128 stands for zero in the data rows.
Some points, each followed by its number:
122;154;156;122;119;123;138;141;130;121;115;143;118;100;149;135;132;149 0
183;115;173;144;195;147;136;161;85;124;175;145;220;197;140;86;206;134 1
112;136;161;117;128;132;134;137;117;177;136;102;105;157;156;75;149;116 2
134;126;106;138;122;106;112;136;143;114;114;122;105;109;104;167;104;147 3
152;116;109;145;137;134;122;138;122;81;124;157;157;105;125;149;119;103 4
118;135;146;110;84;125;125;143;87;119;158;164;141;185;187;42;131;105 5
136;138;131;124;147;152;137;109;106;95;121;136;138;120;129;150;146;100 6
158;111;94;115;118;143;126;75;108;109;130;118;175;159;103;195;116;106 7
106;128;132;177;150;106;138;194;160;188;129;119;86;94;124;80;136;136 8
99;132;131;82;81;110;100;100;147;215;105;88;77;132;107;56;106;122 9
156;84;96;94;109;102;48;137;141;107;126;73;98;167;142;163;103;137 10
141;117;126;128;167;154;117;119;105;89;140;124;126;145;124;139;152;102 11
136;116;126;133;166;154;122;116;104;91;138;126;138;143;120;136;153;110 12
99;131;99;91;103;194;137;48;110;56;86;192;127;28;122;117;98;66 13
115;140;131;169;147;120;146;156;143;141;123;142;111;99;110;135;128;126 14
81;154;102;131;90;67;94;131;173;194;137;113;92;140;80;108;98;224 15
132;87;113;134;155;166;123;138;124;154;149;112;139;158;138;70;135;89 16
119;157;110;136;140;160;165;60;98;123;114;129;128;120;63;191;141;77 17
150;140;123;73;114;105;113;73;147;171;106;90;135;130;56;169;130;191 18
153;92;101;89;167;186;86;54;108;118;91;46;56;136;76;172;147;12 19
118;127;141;115;108;139;140;106;136;128;116;114;123;121;145;153;131;104 20
159;131;112;136;138;92;88;158;141;64;131;167;165;110;108;158;121;204 21
133;61;137;174;101;46;69;255;190;138;183;119;121;190;255;66;97;246 22
111;139;108;95;104;167;149;51;117;104;126;146;170;132;117;137;110;132 23
117;121;152;161;127;120;144;171;110;190;149;99;98;187;153;97;134;79 24
169;90;112;90;109;109;103;108;130;199;124;51;135;194;105;151;124;118 25
125;136;145;109;87;115;122;138;105;126;142;143;139;179;166;83;132;119 26
110;147;125;133;160;159;152;68;91;101;130;136;129;142;98;142;158;88 27
140;156;133;129;115;102;127;111;106;93;116;149;132;141;115;180;126;140 28
100;201;205;133;117;95;175;203;162;128;102;174;77;38;207;123;136;174 29
127;142;107;104;110;135;152;56;120;187;124;122;171;145;62;137;125;126 30
116;138;174;110;138;144;144;126;110;179;144;95;107;177;157;49;158;99 31
111;125;117;121;128;125;125;117;142;157;128;97;100;139;114;136;125;126 32
139;122;149;180;162;141;158;178;113;108;152;158;154;136;164;103;156;108 33
105;142;123;144;167;167;142;91;104;110;131;140;111;118;78;124;156;95 34
91;157;152;100;94;111;142;102;154;184;123;118;114;124;123;110;124;172 35
Which point above is nearest to each new point by angle? Its number follows each.
135;126;131;101;98;124;117;125;132;117;126;120;137;140;156;146;108;150 10
136;130;163;197;180;144;162;193;102;90;166;180;173;142;166;95;163;114 33
188;46;74;92;101;102;23;142;150;84;134;53;111;189;150;184;82;138 10
116;142;120;129;135;149;138;87;108;108;134;130;128;136;113;144;139;108 27
106;153;124;132;111;88;109;134;155;157;139;121;103;142;100;110;122;182 15
133;129;128;176;148;136;147;169;123;91;139;183;154;99;142;120;131;114 33
147;125;159;198;186;136;159;202;102;96;168;173;171;145;180;91;162;114 33
119;127;119;118;133;159;133;97;123;94;113;152;132;95;123;122;120;97 13
140;156;185;75;117;193;192;47;76;133;124;136;194;146;179;109;168;107 23
153;71;107;131;140;110;84;184;155;119;150;96;143;163;166;139;114;175 22
109;148;110;110;146;177;162;15;68;89;141;134;151;161;105;165;149;51 27
107;157;139;131;105;116;135;118;116;141;116;131;79;124;122;113;132;107 9
168;98;161;172;164;140;148;205;122;111;152;149;168;138;182;92;154;119 33
154;78;128;101;113;111;83;179;152;140;143;87;130;170;190;111;110;159 22
145;133;140;150;161;115;139;150;135;149;133;123;129;124;107;142;146;139 14
113;134;142;157;148;122;135;167;147;164;130;123;103;104;121;92;138;130 8
109;129;110;93;129;192;136;60;106;61;95;171;147;71;121;112;119;76 13
221;0;73;143;144;62;0;255;205;109;212;43;186;238;240;149;71;255 22
180;85;89;157;126;123;100;154;108;43;118;161;169;108;131;177;110;59 4
132;156;110;101;111;137;152;51;116;183;120;133;175;135;54;116;127;127 30
